In the rows, zero is written as 128.
Named moves, each a turn or a mirror, and the order they were made in; the first pair answered:
Gef (before -> after):
[119  86 115 133  93  97 155 115 128 144 123] -> [120  88 114 135  92  99 155 116 129 146 123]
[154  97 109 113 142 132 129 138 122 119 118] -> [115 142 123 149 113 147 136 114 136 155 147]
[105 160 118 145 156 120 113  89 134 122 151] -> [134 126 109 119 176 110 108 106 124  98 131]
Doruk (before -> after):
[113 126 114 171 142 152  98 132 134 126  94] -> [ 94 151 129 173 105 150 119 123 137 149 123]
[122 146 104 123  61  84 182 112  93 167 190] -> [165  96  87  80  99  68 174 135  73 125 165]
[ 85 131 139 134  62 139 140 145 135 150 127] -> [109 108 139  97  62 123 155 153 123 133 130]
Luva (before -> after):
[122 134 107 147 177 145  96 112 131 119 113] -> [ 99 152 129 161  90 141 137 120 143 151 116]
[102 141 127 155  93 116 110 139 163 128  98] -> [124 116 116 142 134 113  93 144 156 104  85]
[155  92 131 131 146 124 150 187 132  90 128] -> [120 146 136 161 182 143 131 143 140 117 180]
didar (before -> after):
[128 158 117 125 174 125 141 111 118 131 168] -> [110 168 130 145 106 126 167 121 129 152 154]
[148  82 120 131 138 110 150 166 113 126  97] -> [145  82 119 134 133 110 153 166 113 129  96]
[105 143 138 126 110 106 169 125 129 122 155] -> [116 136 130 115 153 104 154 118 121 109 164]
vetu (before -> after):
[115 145 130 136 158 140 111 103 126 135 144] -> [136 128 131 100 157 122 127 110 114 121 154]
[146 146 110  97 139  88 155 147 104 119 138] -> [142 133  98 140 146 108 125 162 114 115  81]
[131 114 102 135 152 125 126 145 136 112 109] -> [107 145 108 156 149 133 126 123 144 132 135]
[145 141 113 123 116 106 119 128  95 107 120] -> [136 148 110 146 119 118 107 126 104 112 108]
Then:
(two moves a pair)
[117 143 134 120 111 127 124 113 135 145 136] -> [119 136 133 120 100 127 126 120 137 142 126] -> Luva Gef
[150 108 118 120 154 110 124 144 128 111 126] -> [121 147 124 151 158 125 114 119 140 137 151] -> Doruk vetu
[141 124 144 109 134 110 154 106 119 120 137] -> [145 118 142 109 127 108 155 109 117 118 129] -> Gef Luva
[126 141 129 163 139 139 118  90 133 131 166] -> [137 116 133 158  72 130 145 127 137 131 126] -> Gef didar
[132 130 112 133 213 151  79 107 144 123 129] -> [115 125 143 137  45 131 157 149 157 159 101] -> Doruk Luva
[127  97 106 125 132 108  92 130  91  85  95] -> [112 113 103 148 148 121  76 117  98  93  99] -> vetu Gef
[126  89 122 126  97 109 124 146 145 114  90] -> [ 92 138 135 154  88 123 126 115 156 148 130] -> Luva Luva
[119 144 125  91 116 107 161 121 123 129 183] -> [100 132 101 174 126 150 104 137 150 127  91] -> vetu vetu
[114 186 146 142 205 129 132  71 138 180 170] -> [129 167 167  94 110  92 199 101 128 186 180] -> didar Doruk
[107 130 125 169  94 146 124 131 149 143  93] -> [159  87 121  93 121 110 144 145 121 102 109] -> vetu Luva
[148 116 130 116 171  94 100 111 122 123 145] -> [127 136 132 146 169 109  90 101 134 140 145] -> Doruk Gef
[110 151 122 153 142 116 126  99 141 143 155] -> [146 113 117 104 150  94 141 119 125 113 150] -> Doruk Gef
[ 40 140 108 133 161 163 107  90 104 167 134] -> [ 76  80 111  98  75 136 151 153  97 147  73] -> Luva Gef
[130 120 139 152 104 142 138 139 142 136 116] -> [150 102 136 118 118 127 145 146 129 120 123] -> vetu Gef
[169  82 108  95 130 107 134 162 105  92  92] -> [132 143 105 135 208 136  93 105 114 114 146] -> didar Luva
[142 107 135 107 123 122 138 139 129 114 148] -> [146 100 130 116 129 127 125 144 130 107 129] -> didar Doruk
[121  87 113 140 134 147 118 160 141 116  70] -> [111 108 109 150 171 158  99 136 142 120  92] -> Doruk didar
[141 155 168  92  85 120 134 122 105  93 101] -> [124 168 170 114  73 129 131 117 113 105  97] -> Luva didar
[136 143 127 144 131 145 129 145 117 125  94] -> [142 135 127 135 130 141 133 148 115 123  93] -> Doruk Gef
[ 91 154 132 102  78 109 186 107 129 144 163] -> [ 75 169 130 124  88 122 173  96 137 153 162] -> Luva Gef
[158 141 109 136  87 134 143 119 136 127  84] -> [140 177 112 144 123 141 129  83 139 141 131] -> didar Luva
[132 116 140 137  87 116 133 151 140 138 121] -> [114 147 141 157 128 131 114 121 144 150 154] -> Luva Luva
